In the data rows, the value 128 means zero.
Each row of this table is followed by its label. One hidden rule gives the labels. It looks at one to three of the table's principal directions, none of them among the few with the most spread.
103 & 103 & 88 & 115 & 149 & 155 & 128 & 115 & 145 & 107 & 122 & 145 & 139 & 141 & 116 & 168 & 143 & 136 & 128 & 144 & 134 & 127 & 154 & 125 & 119 & 147 & 147 & 123 \\ M
118 & 135 & 46 & 97 & 122 & 112 & 112 & 119 & 132 & 74 & 106 & 99 & 132 & 107 & 86 & 155 & 144 & 140 & 110 & 134 & 125 & 100 & 173 & 119 & 135 & 187 & 169 & 180 \\ M
179 & 123 & 101 & 108 & 117 & 74 & 129 & 152 & 102 & 158 & 123 & 73 & 90 & 142 & 120 & 168 & 129 & 132 & 133 & 149 & 76 & 133 & 141 & 117 & 116 & 149 & 141 & 173 \\ W
159 & 126 & 140 & 96 & 123 & 104 & 139 & 142 & 102 & 156 & 132 & 104 & 128 & 151 & 129 & 130 & 132 & 156 & 145 & 161 & 100 & 152 & 132 & 125 & 114 & 123 & 129 & 129 \\ W
158 & 164 & 111 & 130 & 137 & 92 & 124 & 128 & 94 & 106 & 71 & 82 & 106 & 67 & 63 & 138 & 146 & 126 & 101 & 107 & 143 & 57 & 147 & 97 & 134 & 174 & 154 & 151 \\ O
116 & 156 & 125 & 145 & 98 & 122 & 120 & 140 & 132 & 135 & 110 & 124 & 122 & 95 & 116 & 118 & 146 & 128 & 94 & 125 & 159 & 90 & 126 & 114 & 154 & 135 & 116 & 121 \\ M
128 & 97 & 129 & 105 & 143 & 136 & 133 & 122 & 150 & 148 & 169 & 140 & 145 & 209 & 172 & 132 & 106 & 134 & 165 & 155 & 93 & 177 & 133 & 156 & 115 & 92 & 117 & 96 \\ M
151 & 139 & 206 & 142 & 102 & 118 & 149 & 170 & 111 & 227 & 112 & 122 & 85 & 127 & 162 & 112 & 158 & 111 & 102 & 141 & 154 & 136 & 84 & 114 & 163 & 99 & 94 & 77 \\ M
81 & 65 & 92 & 88 & 140 & 182 & 139 & 88 & 182 & 102 & 182 & 118 & 161 & 197 & 151 & 176 & 72 & 144 & 186 & 161 & 59 & 190 & 171 & 171 & 98 & 114 & 148 & 201 \\ P
144 & 105 & 92 & 110 & 177 & 98 & 104 & 131 & 115 & 100 & 107 & 123 & 129 & 169 & 120 & 136 & 117 & 121 & 140 & 123 & 116 & 121 & 140 & 126 & 113 & 164 & 131 & 111 \\ P
122 & 125 & 85 & 112 & 166 & 128 & 107 & 116 & 126 & 73 & 120 & 155 & 146 & 145 & 116 & 111 & 143 & 131 & 130 & 114 & 144 & 115 & 140 & 128 & 120 & 151 & 147 & 87 \\ P
104 & 177 & 84 & 166 & 81 & 122 & 121 & 133 & 151 & 118 & 97 & 127 & 104 & 40 & 102 & 149 & 173 & 92 & 50 & 102 & 189 & 66 & 138 & 105 & 185 & 162 & 147 & 149 \\ O
161 & 107 & 172 & 122 & 100 & 110 & 142 & 145 & 132 & 207 & 172 & 76 & 103 & 197 & 173 & 134 & 75 & 140 & 175 & 161 & 46 & 164 & 119 & 149 & 107 & 67 & 92 & 153 \\ M
132 & 155 & 93 & 113 & 92 & 123 & 128 & 127 & 110 & 93 & 131 & 117 & 133 & 76 & 93 & 128 & 155 & 164 & 120 & 134 & 124 & 117 & 144 & 113 & 117 & 150 & 158 & 176 \\ M
127 & 101 & 53 & 76 & 165 & 138 & 127 & 116 & 136 & 96 & 132 & 138 & 125 & 170 & 123 & 163 & 169 & 134 & 136 & 147 & 118 & 149 & 163 & 129 & 120 & 161 & 184 & 110 \\ O
89 & 68 & 132 & 115 & 155 & 167 & 124 & 116 & 173 & 150 & 170 & 160 & 174 & 245 & 177 & 144 & 83 & 154 & 179 & 178 & 97 & 169 & 142 & 160 & 100 & 76 & 82 & 69 \\ W
57 & 148 & 110 & 177 & 69 & 196 & 150 & 111 & 157 & 107 & 134 & 201 & 166 & 15 & 102 & 180 & 180 & 144 & 74 & 140 & 202 & 126 & 133 & 106 & 144 & 136 & 140 & 160 \\ M
101 & 90 & 155 & 119 & 178 & 165 & 138 & 129 & 137 & 141 & 116 & 192 & 141 & 161 & 162 & 131 & 159 & 101 & 121 & 133 & 177 & 175 & 106 & 134 & 147 & 135 & 127 & 53 \\ L
150 & 159 & 141 & 130 & 131 & 85 & 104 & 140 & 111 & 124 & 90 & 77 & 110 & 127 & 106 & 80 & 106 & 122 & 118 & 102 & 130 & 63 & 128 & 121 & 144 & 138 & 108 & 117 \\ M
136 & 102 & 49 & 85 & 173 & 132 & 131 & 89 & 106 & 36 & 149 & 159 & 184 & 127 & 88 & 179 & 135 & 170 & 166 & 147 & 96 & 173 & 172 & 129 & 65 & 171 & 190 & 171 \\ F
140 & 125 & 121 & 106 & 118 & 109 & 115 & 169 & 131 & 181 & 123 & 124 & 86 & 186 & 168 & 102 & 170 & 120 & 111 & 147 & 138 & 129 & 113 & 123 & 160 & 122 & 116 & 52 \\ M
166 & 98 & 139 & 95 & 148 & 99 & 110 & 131 & 97 & 118 & 166 & 105 & 155 & 211 & 140 & 94 & 64 & 185 & 209 & 153 & 40 & 161 & 129 & 147 & 57 & 97 & 97 & 133 \\ M
106 & 82 & 78 & 100 & 135 & 169 & 143 & 87 & 154 & 79 & 198 & 157 & 176 & 157 & 140 & 179 & 101 & 159 & 183 & 158 & 68 & 209 & 160 & 158 & 75 & 118 & 164 & 196 \\ P
119 & 172 & 123 & 171 & 105 & 132 & 124 & 127 & 100 & 92 & 83 & 138 & 128 & 12 & 61 & 134 & 162 & 142 & 84 & 101 & 182 & 59 & 126 & 87 & 128 & 164 & 136 & 153 \\ M
53 & 150 & 126 & 167 & 74 & 180 & 141 & 125 & 187 & 143 & 104 & 139 & 108 & 47 & 130 & 151 & 163 & 77 & 51 & 108 & 206 & 96 & 128 & 123 & 209 & 145 & 137 & 162 \\ P
91 & 77 & 54 & 84 & 175 & 157 & 123 & 93 & 163 & 79 & 133 & 132 & 165 & 190 & 116 & 186 & 112 & 144 & 157 & 158 & 102 & 142 & 185 & 145 & 106 & 155 & 158 & 140 \\ M
196 & 143 & 61 & 95 & 145 & 80 & 136 & 118 & 81 & 86 & 121 & 84 & 96 & 92 & 74 & 172 & 157 & 138 & 137 & 119 & 80 & 122 & 160 & 108 & 92 & 176 & 206 & 192 \\ O
130 & 151 & 105 & 114 & 92 & 103 & 125 & 134 & 146 & 134 & 132 & 86 & 108 & 121 & 137 & 121 & 126 & 106 & 107 & 123 & 120 & 123 & 140 & 138 & 167 & 137 & 143 & 170 \\ F
97 & 118 & 169 & 164 & 116 & 153 & 121 & 147 & 145 & 167 & 119 & 155 & 122 & 136 & 153 & 112 & 128 & 120 & 112 & 129 & 162 & 115 & 99 & 124 & 146 & 104 & 77 & 81 \\ M
87 & 96 & 94 & 110 & 126 & 152 & 112 & 128 & 151 & 120 & 123 & 123 & 146 & 169 & 122 & 148 & 117 & 162 & 139 & 164 & 117 & 115 & 156 & 129 & 117 & 138 & 111 & 129 \\ W
211 & 156 & 164 & 125 & 140 & 59 & 130 & 153 & 81 & 159 & 111 & 69 & 62 & 122 & 132 & 88 & 124 & 87 & 128 & 86 & 99 & 117 & 98 & 124 & 138 & 132 & 141 & 136 \\ P
109 & 132 & 108 & 149 & 123 & 142 & 138 & 110 & 138 & 110 & 124 & 148 & 151 & 84 & 105 & 175 & 135 & 127 & 110 & 131 & 148 & 123 & 145 & 120 & 127 & 142 & 140 & 154 \\ W
118 & 114 & 94 & 112 & 134 & 133 & 123 & 142 & 158 & 141 & 141 & 154 & 93 & 167 & 180 & 123 & 171 & 79 & 102 & 119 & 148 & 160 & 117 & 141 & 173 & 138 & 152 & 85 \\ P
88 & 150 & 183 & 161 & 120 & 160 & 134 & 135 & 131 & 141 & 77 & 151 & 127 & 63 & 115 & 103 & 155 & 104 & 77 & 105 & 214 & 92 & 101 & 110 & 176 & 140 & 109 & 99 \\ P
89 & 110 & 107 & 146 & 144 & 153 & 121 & 104 & 151 & 92 & 132 & 164 & 177 & 128 & 118 & 156 & 106 & 136 & 133 & 134 & 141 & 127 & 146 & 134 & 113 & 133 & 116 & 131 \\ P
186 & 75 & 204 & 81 & 134 & 107 & 158 & 150 & 119 & 231 & 209 & 107 & 119 & 255 & 227 & 114 & 75 & 139 & 214 & 183 & 23 & 255 & 97 & 174 & 93 & 44 & 95 & 109 \\ F
141 & 174 & 131 & 144 & 92 & 105 & 117 & 146 & 95 & 115 & 93 & 105 & 112 & 53 & 83 & 100 & 151 & 146 & 96 & 111 & 153 & 72 & 120 & 97 & 135 & 152 & 126 & 150 \\ M
53 & 117 & 194 & 154 & 73 & 193 & 144 & 132 & 189 & 198 & 161 & 164 & 165 & 159 & 186 & 115 & 108 & 141 & 121 & 172 & 161 & 154 & 111 & 151 & 162 & 54 & 58 & 87 \\ W
105 & 145 & 143 & 154 & 103 & 125 & 117 & 144 & 133 & 150 & 86 & 108 & 125 & 99 & 105 & 129 & 126 & 133 & 94 & 134 & 162 & 68 & 131 & 109 & 153 & 137 & 91 & 123 \\ W
119 & 107 & 113 & 121 & 132 & 139 & 132 & 119 & 151 & 133 & 156 & 138 & 135 & 164 & 153 & 147 & 117 & 123 & 143 & 140 & 108 & 157 & 136 & 145 & 124 & 112 & 130 & 127 \\ P
133 & 72 & 145 & 90 & 162 & 156 & 151 & 134 & 115 & 159 & 140 & 146 & 123 & 182 & 149 & 161 & 144 & 149 & 164 & 169 & 101 & 193 & 124 & 130 & 98 & 126 & 138 & 111 \\ W
129 & 107 & 86 & 97 & 143 & 105 & 111 & 139 & 130 & 129 & 108 & 101 & 130 & 176 & 120 & 153 & 124 & 142 & 131 & 159 & 111 & 116 & 157 & 124 & 127 & 156 & 125 & 123 \\ W
126 & 169 & 82 & 162 & 76 & 104 & 119 & 131 & 147 & 112 & 133 & 120 & 106 & 63 & 123 & 141 & 143 & 93 & 79 & 99 & 144 & 101 & 131 & 123 & 165 & 147 & 146 & 180 \\ P
111 & 147 & 145 & 137 & 115 & 123 & 108 & 142 & 151 & 141 & 106 & 99 & 92 & 134 & 149 & 71 & 121 & 86 & 101 & 91 & 153 & 87 & 111 & 137 & 182 & 128 & 111 & 111 \\ P
142 & 100 & 99 & 127 & 160 & 140 & 128 & 100 & 114 & 78 & 164 & 152 & 156 & 141 & 112 & 158 & 104 & 160 & 179 & 131 & 78 & 156 & 142 & 133 & 56 & 123 & 146 & 155 \\ P
155 & 150 & 139 & 143 & 117 & 84 & 112 & 155 & 124 & 165 & 106 & 87 & 84 & 138 & 139 & 102 & 121 & 97 & 106 & 108 & 128 & 86 & 114 & 123 & 158 & 125 & 105 & 108 \\ M
94 & 81 & 207 & 133 & 148 & 200 & 168 & 102 & 157 & 167 & 172 & 170 & 164 & 169 & 174 & 142 & 92 & 132 & 174 & 152 & 116 & 204 & 109 & 160 & 108 & 64 & 106 & 115 \\ M
116 & 88 & 102 & 110 & 161 & 158 & 152 & 96 & 127 & 100 & 136 & 151 & 167 & 125 & 104 & 207 & 125 & 150 & 153 & 159 & 109 & 171 & 160 & 129 & 87 & 149 & 161 & 171 \\ W
144 & 157 & 131 & 126 & 113 & 109 & 118 & 140 & 108 & 118 & 123 & 127 & 120 & 106 & 121 & 86 & 147 & 135 & 117 & 114 & 142 & 113 & 114 & 119 & 135 & 132 & 131 & 113 \\ M
116 & 166 & 122 & 154 & 77 & 137 & 154 & 122 & 110 & 108 & 123 & 162 & 156 & 4 & 90 & 168 & 173 & 141 & 82 & 133 & 176 & 141 & 128 & 103 & 137 & 157 & 156 & 193 \\ F
190 & 133 & 181 & 103 & 142 & 68 & 126 & 165 & 98 & 205 & 108 & 67 & 86 & 198 & 154 & 87 & 113 & 118 & 143 & 138 & 98 & 121 & 109 & 130 & 141 & 105 & 96 & 74 \\ W
158 & 152 & 55 & 109 & 117 & 73 & 126 & 130 & 115 & 97 & 104 & 83 & 100 & 76 & 95 & 171 & 154 & 95 & 89 & 112 & 123 & 117 & 158 & 116 & 154 & 200 & 188 & 212 \\ L
156 & 118 & 146 & 138 & 147 & 105 & 123 & 129 & 134 & 156 & 138 & 97 & 109 & 178 & 147 & 126 & 84 & 111 & 153 & 121 & 88 & 118 & 126 & 142 & 116 & 98 & 104 & 114 \\ O
164 & 171 & 161 & 154 & 137 & 88 & 111 & 142 & 100 & 133 & 112 & 137 & 128 & 122 & 124 & 66 & 131 & 125 & 116 & 100 & 156 & 83 & 101 & 116 & 133 & 108 & 97 & 49 \\ O
119 & 90 & 155 & 123 & 191 & 158 & 126 & 112 & 141 & 134 & 145 & 170 & 157 & 213 & 157 & 114 & 106 & 134 & 171 & 137 & 124 & 147 & 122 & 146 & 100 & 86 & 102 & 31 \\ O
120 & 81 & 28 & 99 & 158 & 145 & 113 & 99 & 166 & 66 & 187 & 143 & 121 & 192 & 155 & 160 & 117 & 116 & 168 & 120 & 66 & 173 & 158 & 158 & 95 & 138 & 180 & 160 \\ P
185 & 150 & 197 & 150 & 118 & 88 & 129 & 152 & 96 & 177 & 140 & 100 & 95 & 139 & 151 & 75 & 101 & 119 & 146 & 107 & 99 & 125 & 86 & 130 & 119 & 82 & 93 & 108 \\ P
172 & 161 & 138 & 149 & 122 & 78 & 116 & 154 & 93 & 140 & 110 & 124 & 101 & 100 & 123 & 100 & 147 & 112 & 105 & 103 & 143 & 104 & 102 & 110 & 138 & 137 & 119 & 103 \\ P
97 & 91 & 143 & 98 & 105 & 156 & 139 & 137 & 175 & 181 & 156 & 102 & 108 & 196 & 187 & 131 & 109 & 112 & 142 & 156 & 98 & 176 & 129 & 160 & 159 & 103 & 119 & 149 \\ P
77 & 146 & 92 & 129 & 89 & 145 & 129 & 138 & 167 & 145 & 87 & 119 & 110 & 87 & 118 & 161 & 178 & 101 & 55 & 140 & 192 & 89 & 150 & 113 & 202 & 167 & 142 & 135 \\ M
175 & 144 & 182 & 160 & 111 & 93 & 123 & 131 & 100 & 147 & 165 & 109 & 142 & 138 & 134 & 93 & 62 & 156 & 174 & 124 & 71 & 129 & 104 & 137 & 78 & 69 & 77 & 140 \\ P
131 & 120 & 103 & 118 & 138 & 123 & 114 & 134 & 123 & 104 & 122 & 128 & 109 & 127 & 127 & 119 & 139 & 118 & 126 & 111 & 125 & 128 & 125 & 125 & 128 & 154 & 145 & 139 \\ P
99 & 138 & 185 & 173 & 125 & 170 & 136 & 135 & 131 & 145 & 122 & 198 & 135 & 89 & 146 & 97 & 160 & 113 & 100 & 108 & 200 & 130 & 82 & 119 & 148 & 106 & 103 & 62 \\ P
190 & 209 & 158 & 177 & 99 & 40 & 103 & 157 & 66 & 125 & 65 & 65 & 94 & 30 & 67 & 78 & 117 & 116 & 85 & 73 & 149 & 25 & 105 & 89 & 142 & 155 & 102 & 155 \\ P
194 & 167 & 65 & 105 & 128 & 41 & 115 & 137 & 81 & 96 & 79 & 46 & 89 & 76 & 63 & 154 & 142 & 120 & 102 & 109 & 103 & 74 & 162 & 100 & 131 & 201 & 179 & 202 \\ W
123 & 177 & 66 & 146 & 97 & 127 & 138 & 117 & 104 & 68 & 87 & 138 & 125 & 0 & 46 & 180 & 202 & 131 & 61 & 109 & 185 & 83 & 151 & 83 & 142 & 202 & 194 & 198 \\ M
106 & 129 & 175 & 144 & 143 & 177 & 139 & 116 & 141 & 121 & 138 & 172 & 119 & 113 & 154 & 78 & 143 & 96 & 126 & 87 & 165 & 145 & 90 & 141 & 145 & 105 & 135 & 91 \\ P
92 & 84 & 133 & 108 & 103 & 159 & 136 & 144 & 190 & 200 & 171 & 125 & 105 & 224 & 211 & 138 & 118 & 107 & 137 & 166 & 102 & 182 & 124 & 162 & 163 & 85 & 105 & 107 \\ M
142 & 152 & 123 & 172 & 134 & 142 & 138 & 103 & 87 & 68 & 121 & 163 & 148 & 21 & 59 & 155 & 144 & 156 & 128 & 101 & 142 & 100 & 127 & 96 & 74 & 144 & 153 & 168 \\ M
152 & 169 & 77 & 110 & 118 & 74 & 97 & 143 & 98 & 84 & 84 & 84 & 110 & 91 & 80 & 99 & 149 & 135 & 99 & 108 & 138 & 65 & 145 & 105 & 142 & 183 & 150 & 147 \\ M
87 & 123 & 93 & 134 & 94 & 164 & 140 & 119 & 154 & 117 & 121 & 122 & 116 & 71 & 109 & 180 & 148 & 120 & 100 & 131 & 141 & 125 & 147 & 120 & 147 & 160 & 159 & 207 \\ P
120 & 68 & 113 & 86 & 167 & 154 & 132 & 102 & 170 & 132 & 178 & 103 & 124 & 243 & 174 & 141 & 71 & 120 & 196 & 142 & 47 & 177 & 151 & 175 & 103 & 93 & 138 & 140 \\ O
95 & 102 & 96 & 105 & 150 & 145 & 124 & 127 & 144 & 115 & 111 & 157 & 147 & 150 & 132 & 153 & 153 & 125 & 113 & 149 & 158 & 145 & 143 & 128 & 146 & 161 & 139 & 104 \\ W
92 & 135 & 75 & 143 & 111 & 136 & 123 & 119 & 170 & 111 & 122 & 139 & 128 & 102 & 129 & 166 & 144 & 92 & 85 & 119 & 160 & 113 & 149 & 130 & 169 & 155 & 146 & 150 \\ P
117 & 161 & 47 & 131 & 124 & 130 & 135 & 92 & 121 & 39 & 108 & 141 & 152 & 16 & 55 & 184 & 169 & 127 & 89 & 106 & 162 & 103 & 169 & 106 & 127 & 196 & 203 & 206 \\ F
214 & 148 & 121 & 113 & 127 & 28 & 100 & 156 & 96 & 151 & 132 & 35 & 75 & 181 & 138 & 88 & 78 & 114 & 155 & 107 & 46 & 101 & 125 & 136 & 117 & 121 & 114 & 150 \\ P
108 & 134 & 186 & 139 & 120 & 147 & 131 & 122 & 146 & 145 & 149 & 141 & 156 & 151 & 160 & 76 & 94 & 129 & 142 & 125 & 137 & 141 & 107 & 151 & 138 & 78 & 90 & 96 \\ F
Here are more rows. What is the label of each one?
114 & 123 & 59 & 117 & 136 & 153 & 150 & 107 & 119 & 85 & 95 & 132 & 122 & 47 & 61 & 224 & 188 & 135 & 97 & 138 & 149 & 116 & 170 & 96 & 119 & 199 & 203 & 196 \\ -> M
107 & 125 & 165 & 136 & 157 & 141 & 117 & 126 & 135 & 129 & 117 & 162 & 164 & 161 & 143 & 88 & 114 & 128 & 131 & 127 & 165 & 122 & 114 & 136 & 137 & 109 & 89 & 49 \\ -> F
123 & 135 & 214 & 144 & 107 & 137 & 147 & 152 & 136 & 211 & 106 & 96 & 91 & 130 & 155 & 105 & 119 & 98 & 110 & 127 & 146 & 117 & 97 & 131 & 172 & 98 & 90 & 113 \\ -> M
118 & 132 & 127 & 163 & 145 & 131 & 98 & 124 & 137 & 99 & 123 & 146 & 129 & 135 & 128 & 91 & 104 & 118 & 132 & 91 & 139 & 84 & 115 & 130 & 120 & 117 & 99 & 89 \\ -> P
104 & 113 & 88 & 111 & 151 & 141 & 113 & 111 & 163 & 103 & 141 & 139 & 146 & 183 & 142 & 124 & 117 & 125 & 139 & 132 & 125 & 124 & 151 & 147 & 131 & 122 & 132 & 92 \\ -> O
92 & 119 & 58 & 107 & 151 & 160 & 136 & 91 & 148 & 70 & 101 & 126 & 149 & 94 & 73 & 194 & 151 & 134 & 112 & 135 & 147 & 102 & 184 & 118 & 127 & 180 & 184 & 168 \\ -> O
85 & 93 & 91 & 108 & 148 & 180 & 135 & 107 & 167 & 113 & 158 & 184 & 160 & 175 & 151 & 159 & 151 & 140 & 139 & 158 & 138 & 168 & 147 & 142 & 121 & 118 & 144 & 84 \\ -> O
106 & 85 & 137 & 109 & 127 & 154 & 140 & 130 & 167 & 179 & 157 & 122 & 125 & 207 & 175 & 154 & 106 & 127 & 153 & 168 & 96 & 169 & 137 & 153 & 132 & 94 & 110 & 117 \\ -> M
145 & 111 & 143 & 110 & 124 & 115 & 147 & 137 & 132 & 173 & 148 & 116 & 119 & 163 & 163 & 148 & 122 & 114 & 138 & 151 & 103 & 179 & 124 & 143 & 137 & 114 & 129 & 138 \\ -> F
140 & 144 & 113 & 131 & 118 & 114 & 131 & 136 & 117 & 134 & 109 & 119 & 115 & 99 & 108 & 147 & 153 & 127 & 106 & 130 & 141 & 107 & 134 & 111 & 136 & 145 & 140 & 131 \\ -> M
127 & 209 & 200 & 199 & 73 & 121 & 126 & 146 & 109 & 147 & 86 & 123 & 108 & 12 & 99 & 64 & 145 & 111 & 67 & 77 & 204 & 44 & 85 & 99 & 172 & 113 & 92 & 114 \\ -> O
144 & 157 & 191 & 175 & 94 & 110 & 132 & 164 & 115 & 204 & 92 & 102 & 81 & 92 & 129 & 117 & 138 & 108 & 90 & 119 & 156 & 78 & 95 & 104 & 159 & 109 & 83 & 105 \\ -> M
117 & 160 & 110 & 137 & 110 & 140 & 144 & 101 & 99 & 61 & 115 & 152 & 181 & 15 & 58 & 156 & 149 & 166 & 110 & 127 & 159 & 122 & 147 & 105 & 106 & 166 & 162 & 198 \\ -> F
201 & 149 & 163 & 121 & 192 & 71 & 91 & 144 & 67 & 108 & 114 & 126 & 116 & 186 & 128 & 18 & 114 & 139 & 167 & 85 & 114 & 90 & 93 & 124 & 92 & 106 & 101 & 11 \\ -> O
115 & 120 & 139 & 113 & 121 & 147 & 140 & 132 & 126 & 138 & 143 & 165 & 155 & 137 & 142 & 128 & 152 & 153 & 131 & 158 & 143 & 167 & 122 & 129 & 125 & 117 & 125 & 100 \\ -> W
141 & 92 & 69 & 84 & 167 & 109 & 122 & 120 & 124 & 110 & 131 & 118 & 150 & 191 & 118 & 177 & 120 & 153 & 158 & 168 & 87 & 147 & 169 & 132 & 96 & 152 & 146 & 128 \\ -> W
170 & 166 & 207 & 171 & 68 & 98 & 145 & 165 & 92 & 210 & 117 & 82 & 80 & 70 & 124 & 115 & 123 & 130 & 112 & 124 & 118 & 102 & 89 & 105 & 134 & 96 & 89 & 159 \\ -> M
109 & 99 & 201 & 148 & 159 & 161 & 137 & 121 & 141 & 166 & 128 & 141 & 141 & 172 & 153 & 115 & 85 & 121 & 156 & 130 & 129 & 134 & 108 & 143 & 120 & 84 & 80 & 84 \\ -> M
149 & 141 & 62 & 108 & 152 & 108 & 126 & 99 & 85 & 34 & 121 & 145 & 175 & 69 & 59 & 163 & 145 & 168 & 137 & 127 & 122 & 130 & 163 & 108 & 79 & 184 & 182 & 181 \\ -> F
53 & 147 & 103 & 163 & 95 & 179 & 125 & 109 & 171 & 85 & 105 & 154 & 140 & 40 & 104 & 142 & 150 & 103 & 71 & 101 & 198 & 91 & 137 & 121 & 174 & 161 & 144 & 172 \\ -> P
137 & 158 & 124 & 130 & 134 & 111 & 120 & 134 & 120 & 121 & 94 & 114 & 103 & 104 & 112 & 101 & 155 & 105 & 97 & 100 & 162 & 84 & 124 & 116 & 159 & 148 & 141 & 100 \\ -> O
184 & 174 & 132 & 113 & 105 & 56 & 128 & 170 & 83 & 175 & 77 & 75 & 85 & 99 & 104 & 122 & 174 & 122 & 83 & 137 & 147 & 89 & 126 & 95 & 165 & 160 & 134 & 112 \\ -> W
174 & 147 & 146 & 130 & 164 & 117 & 148 & 110 & 64 & 94 & 103 & 133 & 141 & 62 & 62 & 145 & 147 & 157 & 141 & 116 & 130 & 115 & 130 & 99 & 79 & 148 & 162 & 139 \\ -> O
155 & 143 & 196 & 162 & 103 & 113 & 127 & 143 & 95 & 166 & 133 & 107 & 136 & 122 & 115 & 102 & 87 & 176 & 157 & 142 & 100 & 102 & 107 & 116 & 85 & 78 & 67 & 123 \\ -> M
101 & 128 & 45 & 120 & 105 & 129 & 110 & 121 & 173 & 92 & 149 & 123 & 114 & 131 & 143 & 145 & 137 & 99 & 106 & 116 & 123 & 129 & 153 & 142 & 157 & 154 & 161 & 171 \\ -> P
156 & 139 & 81 & 107 & 120 & 95 & 139 & 150 & 97 & 140 & 69 & 78 & 71 & 67 & 78 & 191 & 190 & 114 & 80 & 134 & 139 & 98 & 151 & 89 & 151 & 206 & 182 & 185 \\ -> W
156 & 139 & 156 & 141 & 106 & 115 & 138 & 141 & 98 & 152 & 134 & 117 & 115 & 103 & 119 & 128 & 128 & 150 & 137 & 134 & 107 & 130 & 113 & 115 & 105 & 113 & 118 & 149 \\ -> M
199 & 147 & 170 & 127 & 162 & 56 & 117 & 135 & 75 & 142 & 93 & 56 & 120 & 147 & 94 & 103 & 72 & 139 & 159 & 115 & 84 & 78 & 130 & 120 & 98 & 122 & 99 & 125 \\ -> W
175 & 128 & 171 & 112 & 127 & 90 & 142 & 158 & 84 & 186 & 105 & 90 & 104 & 136 & 123 & 134 & 133 & 140 & 133 & 153 & 108 & 136 & 117 & 113 & 122 & 130 & 115 & 128 \\ -> W
